Every row has a hidden score from 0 to 16. What is each row's score? 8 is about the middle.
[34 15 10 -2 43 2 -62 -45] 16
[14 5 -10 -10 -5 20 -54 39] 3
[0 -21 -26 42 7 -32 47 -52] 10
[-4 19 -45 -15 -13 -40 25 33] 0
[-32 -13 5 -12 -14 -3 18 12] 5
[-23 -28 -24 67 -15 -45 28 0] 8
[-72 7 -29 67 -27 -44 13 31] 8
[18 -30 -22 51 -52 -5 34 -17] 6
[8 39 17 -26 32 44 -69 1] 14
[15 14 -6 -4 17 29 -45 32] 6
[-26 29 7 -53 -21 23 20 -2] 4
[-15 -19 7 -38 14 11 -35 -28] 8
[52 23 -7 -4 16 24 -71 49] 5
[83 -44 14 -62 34 62 -12 -28] 3
[-21 -9 14 -74 5 -24 6 20] 0
[22 -23 -23 79 19 -46 11 25] 8
[48 -10 23 -14 33 21 -29 -26] 13
[45 27 10 -30 88 31 -33 -7] 11
[0 -4 39 -60 -2 20 -6 -33] 11
[43 -47 -13 -2 13 -22 -32 -60] 8
[-50 20 -16 50 -6 -33 27 -6] 12
[-7 5 -10 -9 -8 25 -25 16] 5
[-18 8 -6 15 -5 16 -22 34] 7
[42 23 -13 7 44 -6 -20 -10] 9
[37 36 12 45 37 -4 -42 -60] 16
[27 -67 7 -33 -44 -20 51 -59] 2
[50 7 -9 26 -46 19 -54 34] 6
[65 -36 -5 18 52 8 -6 -40] 11
[17 8 -4 -6 57 25 -11 22] 7
[-14 -10 14 17 13 32 -43 45] 10
[-27 24 -11 0 11 8 -21 -5] 10
[-18 -13 -6 -15 -74 50 37 -32] 5
[-41 -3 14 -32 -39 -1 22 -2] 5
[22 7 24 -55 -24 -10 18 -10] 5
[-46 15 0 29 -34 0 25 -9] 12
[-39 4 -17 39 -9 -25 32 13] 7
[56 -12 -1 34 -11 -2 0 -18] 10
[-41 16 -3 40 1 -41 42 4] 11
[23 -14 -14 -32 4 -19 -22 -68] 7
[37 41 12 -4 57 17 -44 -21] 16
[-58 4 26 14 1 -9 4 51] 11
[6 -21 12 -50 13 -19 6 -15] 4
[-15 5 22 28 54 22 -17 -20] 16
[26 -2 -4 4 -40 51 -36 33] 4
[-4 20 9 -40 -5 22 -23 14] 6
[-18 -63 -4 19 -20 -50 38 -37] 7
[30 33 6 9 58 8 -19 7] 13
[36 -20 -4 -33 -8 -27 42 -73] 5
[-27 -1 19 9 -5 48 13 -12] 14
[-74 16 -20 69 -9 -65 4 39] 10
[4 16 8 17 14 20 -18 -12] 14
[-45 38 3 16 -2 -42 16 15] 11
[-36 34 -21 63 1 -57 31 11] 11
[21 -52 -23 12 -45 -37 66 2] 0
[-17 -9 11 -30 24 -2 9 3] 6
[20 -42 -25 80 -30 -74 46 33] 3
[-10 -15 24 -77 -7 -2 -8 5] 2
[-4 18 12 -16 5 24 -32 -16] 12
[5 3 7 -30 20 8 16 -41] 9
[14 -26 16 3 -30 64 35 -19] 9
[-48 -5 -12 -27 -20 -22 49 37] 0
[-30 23 -4 31 -17 -8 13 82] 4
[-10 -14 -9 -18 -20 26 -12 -6] 4
[18 -21 -57 1 -5 -33 10 -41] 0
[33 -24 -2 36 -21 4 12 -29] 11
[-25 -27 14 -18 -54 22 42 -10] 5
[-11 -2 7 15 5 14 20 66] 4
[-24 6 38 -34 -27 23 12 -21] 12
[-57 54 12 42 6 -39 29 42] 14
[-16 20 -5 7 29 34 -58 -19] 15
[-20 8 17 -21 -24 32 18 11] 7
[6 -16 11 -34 -48 56 53 5] 1
[-15 13 3 11 4 30 -25 41] 8
[-42 1 -15 72 -25 -65 30 19] 10
[-7 -53 6 -2 -37 -8 62 -28] 4
[12 28 20 -37 40 20 -41 -26] 14
[30 13 6 -23 35 59 -61 31] 7
[-1 20 4 8 73 13 -33 -22] 16
[78 -21 30 -92 37 96 -38 -28] 5
[8 6 20 1 14 43 35 -18] 13
[-4 -54 -6 0 -93 0 49 -11] 0
[-7 39 14 -35 54 32 -28 -7] 12
[12 29 18 -20 44 65 -44 -3] 14
[-15 43 -4 -16 44 57 -53 -6] 13
[51 3 -33 -36 -40 -5 -29 42] 0
[-8 -10 -7 -7 -3 6 18 -4] 5
[35 29 -6 21 48 3 -55 33] 10
[-18 -23 4 -27 -67 24 48 -5] 1
[14 -29 -37 49 31 -34 45 1] 3
[-38 38 22 12 9 -16 -3 40] 13
[-4 22 -14 9 10 -19 -4 70] 1
[15 -17 -21 38 -35 -25 45 -21] 6
[-3 -13 27 -64 20 3 -2 3] 5
[-36 -19 15 19 -54 27 21 -9] 11
[23 -34 -2 12 -10 -41 64 -48] 7
[15 31 7 18 48 1 -53 -32] 16
[15 3 2 -12 -16 41 28 1] 5
[-18 -33 -21 81 10 -25 22 0] 11
[-3 6 38 -34 -18 7 15 -48] 14
[-9 -15 9 -53 -46 32 6 19] 0
[-2 -11 22 -84 -2 -31 6 -18] 2
[-13 19 2 -45 16 -21 -11 8] 4
[26 -5 -15 49 9 -40 14 1] 9
[36 29 -2 31 34 12 -66 27] 13
[62 -38 21 3 -9 10 21 -31] 10
[-48 15 -24 17 -19 -12 -4 -11] 8
[-16 -10 15 -48 7 -23 9 -33] 7
[12 -46 0 -30 -48 -26 49 -19] 0
[-3 22 21 13 56 27 7 21] 14
[-22 19 24 -22 -6 27 11 28] 8
[-40 22 -37 52 -3 -62 29 8] 7
[0 19 7 28 -14 7 -49 68] 8
[0 -31 -7 23 -59 -13 52 -53] 8
[12 -42 2 -13 -84 15 32 -19] 2
[27 -44 -9 42 -31 -71 31 -31] 7
[-26 -2 -31 69 -30 -73 24 14] 7
[-7 -9 21 -34 -8 31 21 -51] 11
[9 40 12 13 28 40 -53 26] 14
[106 -35 32 -74 -4 73 -52 -69] 9
[-36 6 -60 10 20 -52 -5 7] 0
[3 48 -6 0 46 -27 -50 -6] 13
[-16 -12 4 0 -69 47 34 -19] 7
[-14 15 -10 33 -53 -34 30 6] 7
[-5 -29 9 -1 -13 30 -6 -9] 9
[-18 1 17 -8 18 -7 14 27] 8
[-25 22 7 -10 3 13 -3 2] 10
[-16 16 -6 6 -10 31 -35 47] 6
[-9 36 19 -39 26 52 -17 -27] 14
[9 16 -15 -2 7 37 -42 35] 4
[-7 5 30 -39 10 3 0 15] 8
[-1 16 40 -18 7 2 -3 3] 14
[6 32 1 -28 -37 8 -27 34] 3
[-16 26 22 1 33 29 18 -7] 15
[-43 -8 -2 31 -73 14 15 -10] 10
[-52 43 -23 -7 23 -23 -40 5] 8
[31 -7 12 -23 -4 12 51 -25] 6
[0 22 21 -51 14 32 10 -18] 9
[-10 -6 10 -79 -4 -10 -10 -45] 4
[-70 18 -23 19 -38 -45 16 20] 5
[-20 -19 -5 -18 -31 33 30 -16] 4
[5 38 -8 9 15 34 -60 22] 11
[7 43 11 -9 45 29 -49 -10] 16
[16 42 -1 -22 50 35 -73 3] 11
[18 5 2 -9 18 25 -56 34] 7
[-10 12 34 -27 24 56 -39 -13] 16
[-51 32 -4 43 -16 -57 6 22] 12
[-39 25 -5 7 5 18 -5 -24] 13
[26 15 11 -19 -43 9 -31 -17] 9
[9 -66 -21 53 -39 -58 57 -8] 2
[19 -20 -23 -17 5 -27 -13 -76] 7
[6 -7 13 -42 -27 57 23 -11] 4
[-41 -10 -38 21 12 -50 7 -19] 5
[24 36 22 -20 79 15 -20 -31] 16
[24 -52 -23 -18 -23 -35 1 -44] 1
[14 34 12 12 84 -29 -52 -2] 16
[-14 -7 10 5 0 50 -16 7] 11
[34 -5 -12 23 19 41 -59 54] 5
[-5 -10 -31 24 11 -18 -1 -6] 5
[20 -35 -48 80 -11 -43 12 -25] 7
[-24 -9 24 -32 27 -25 6 -28] 11
[-30 -14 -1 -24 -38 28 31 -30] 6
[9 -24 -10 65 -35 -44 72 -23] 10
[-12 10 8 -18 12 -1 -39 8] 9
